Families of rows that turns and mirrors carry onto each other, the same ones carrying the whole set onto itself: the rest of each named row's family, in list order:
5 families of 6 rows:
Seto: [.00 -.16 .00 .06 -.02 .22 -.01 .09 -.04 -.15 .01 -.24 .31 .17 .22 -.07 -.10]
nud: [-.15 .01 .24 -.10 .02 .09 -.05 .05 -.09 .06 -.15 .24 .30 .15 .04 .00 -.18]
Fab: [.15 -.04 -.12 -.08 -.05 .16 .12 .17 -.14 -.07 -.08 -.04 .29 .02 .16 -.08 .01]
rus: [.10 -.06 -.01 -.02 .03 .26 .13 .13 -.16 .01 -.13 -.06 .26 .13 .01 -.10 .11]
rivi: [-.10 -.19 -.10 .03 .03 .06 -.03 .02 .06 -.12 -.15 -.12 .27 .04 -.12 -.06 -.04]
Pulol: [-.14 -.06 .11 -.03 .07 .02 -.05 -.05 .19 -.05 .11 .21 .26 .23 .18 -.02 -.09]
lavo: [.08 -.03 -.06 .07 .11 .18 -.08 .17 .01 -.11 .02 -.24 .29 .12 .18 .08 -.16]
Muvo: [-.06 -.27 -.06 -.04 -.03 .07 .06 .13 -.01 -.15 -.18 -.11 .23 .09 -.06 -.06 -.03]
ropak: [-.04 .04 .04 -.02 .11 .10 .02 .10 .20 .09 -.10 .14 .52 .20 .18 .17 -.15]
fipem: [-.06 -.12 .15 -.04 .08 .06 -.01 .05 .17 -.01 .02 .22 .19 .31 .23 -.08 -.02]
vakek: [-.20 -.04 .09 -.03 .02 .13 -.03 .00 .19 .08 .00 .11 .54 .11 .22 .06 -.10]
tabek: [-.10 .03 .18 -.03 .05 .10 -.11 .05 -.08 .06 -.27 .15 .26 .10 .12 .04 -.25]
sur: [-.05 -.02 .02 -.03 -.01 .10 .02 .02 .19 .08 -.09 .10 .58 .12 .19 .15 -.06]
suked: [.07 -.08 .07 -.08 -.04 .18 .13 .15 -.18 -.10 -.09 .00 .30 .10 -.03 -.14 .08]
fovur: [-.11 .07 .12 -.09 .09 .08 -.11 .10 -.02 .08 -.15 .20 .30 .01 .23 .05 -.22]
Gaba: [-.15 -.07 .18 -.02 .06 .10 .00 -.06 .18 -.02 .00 .17 .15 .29 .16 -.08 -.07]
Vafe: [.14 -.03 -.05 -.08 .00 .22 .12 .19 -.11 .00 -.07 .05 .34 .09 .06 -.15 .12]
fosuk: [-.11 -.02 .08 -.01 .14 .07 .00 -.01 .23 .00 -.02 .24 .23 .29 .18 -.05 -.11]
dogor: [.14 -.07 .02 .02 .05 .15 -.03 .22 -.11 -.16 .01 -.19 .35 .10 .17 .08 -.10]
noda: [-.08 .04 .22 -.10 .03 .13 -.01 .12 -.06 .11 -.28 .16 .30 .13 .04 .09 -.19]
rofin: [-.05 -.16 -.07 .04 .01 .06 .01 -.04 .05 -.22 .00 -.15 .26 .06 -.02 -.06 -.02]
Lesu: [-.02 .03 .08 -.07 .04 .06 -.04 .11 .09 .07 -.01 .14 .54 .11 .19 .21 -.15]
Pifiz: [.01 .05 .01 -.03 .05 .09 .02 .05 .22 .06 -.01 .08 .48 .13 .25 .20 -.09]
dired: [-.11 -.14 -.08 .01 .01 .13 .05 -.04 .09 -.11 -.07 -.11 .24 .10 -.12 -.12 .01]
zuto: [.12 -.02 .04 -.10 .02 .23 .11 .27 -.15 .00 -.11 .00 .28 .14 .00 -.10 .05]
zotud: [-.14 .07 .18 -.04 .10 .15 -.02 .06 -.01 .10 -.25 .22 .31 .19 .08 .00 -.21]
zepi: [.07 -.09 .03 .09 .10 .22 -.11 .19 -.05 -.11 .02 -.21 .28 .18 .22 -.02 -.14]
Dozuf: [-.16 -.14 .19 -.11 .10 .05 -.03 .16 .15 .03 -.03 .26 .25 .22 .16 -.05 -.04]
ruzi: [-.03 -.16 -.13 .07 .07 .12 .03 -.03 .05 -.11 -.09 -.16 .19 .09 -.04 -.04 .04]
Dur: [.12 -.10 -.03 .08 .12 .22 -.02 .18 -.06 -.07 -.04 -.24 .28 .16 .15 .08 -.05]

Which other rows belong to the same family as ruzi? rus, ropak, fosuk, zotud, Dur
Which other rows belong to the same family as lavo? Gaba, noda, Pifiz, dired, zuto
Which other rows belong to the same family as suked? nud, Pulol, dogor, rofin, Lesu
Which other rows belong to the same family as Muvo? Seto, Fab, vakek, fovur, Dozuf

Families of rows that turns and mirrors carry onto each other, the same ones carrying the whole set onto itself: the rest of each named row's family, in list order:
7 families of 4 rows:
kekis: [-.22 -.06 -.10 -.10 .03 .11 .03 .02 -.14 -.11 -.16]
tuf: [.03 -.08 -.07 .17 -.07 .15 .10 .10 -.01 .03 -.10]
tiga: [.02 -.20 -.13 .14 -.02 .13 .03 .04 .05 -.08 -.04]
soz: [.02 -.12 -.02 .13 .04 .19 .02 .09 .09 .00 -.06]
libo: [-.04 -.04 -.04 -.20 -.02 -.26 .11 -.02 .08 -.02 -.17]
zas: [.17 -.02 .01 .07 .07 -.12 .09 -.10 .13 -.02 .03]
babab: [-.01 .01 -.08 -.27 .00 -.16 .08 -.14 .08 -.12 -.08]
rerul: [.14 .00 -.04 .07 .02 -.16 -.01 -.08 .18 .00 .01]
depe: [-.22 -.07 -.05 -.10 -.02 .02 .06 .12 -.21 -.05 -.07]
Nuv: [.17 -.04 .05 .09 .06 -.05 .18 -.09 .07 -.09 -.10]
mez: [.02 -.15 -.10 .12 .01 .19 .05 .07 .01 -.03 .03]
Lenad: [-.02 .03 -.08 .11 .02 .22 .07 .04 -.06 -.05 .05]
rago: [-.32 -.04 -.05 -.03 -.03 .07 .06 .06 -.05 -.08 -.09]
vuv: [-.12 .05 -.04 -.20 .03 -.23 .07 -.08 -.02 -.14 -.02]
salo: [-.27 -.07 -.10 -.14 .01 .07 .04 .07 -.12 -.02 -.12]
vit: [-.28 .00 -.14 -.14 -.10 .04 .06 -.03 .00 -.08 -.04]
vovu: [.19 -.02 .01 -.03 .07 .04 .06 -.11 .18 -.04 -.09]
fuvop: [-.02 .12 -.07 -.20 -.01 -.23 .09 -.04 -.09 -.04 -.08]
Rarat: [-.22 .03 -.15 -.17 -.06 .02 -.01 .12 -.06 .03 -.01]
Bara: [-.11 .06 .01 -.19 .07 -.23 .08 -.10 .01 -.01 -.10]
vapa: [.21 -.02 .01 -.05 .10 -.11 .02 -.05 .12 -.07 .00]
somo: [.01 -.15 -.03 .17 -.03 .10 .06 .12 -.05 -.01 .02]
liba: [-.12 .15 -.01 -.17 .09 -.18 .00 -.10 -.01 -.03 -.11]
pumu: [-.09 -.03 -.06 .10 -.03 .24 .05 .00 .10 -.01 -.05]
ter: [.24 .01 -.03 .01 .02 -.11 .07 -.01 .08 .04 -.07]
puba: [-.24 .02 -.12 -.06 -.09 .04 .11 .06 -.16 -.05 -.11]
mogek: [.18 -.02 .08 .08 .05 -.15 .06 .00 .05 .03 .01]
pavo: [-.05 .06 .05 -.19 .05 -.24 .05 -.01 -.10 -.01 -.08]

Which other rows belong to the same family as fuvop? tuf, ter, puba
Which other rows belong to the same family as depe? somo, mogek, pavo
Which other rows belong to the same family as vuv? soz, rago, vapa
Which other rows belong to the same family as kekis? tiga, rerul, liba
Which other rows belong to the same family as mez? zas, salo, Bara

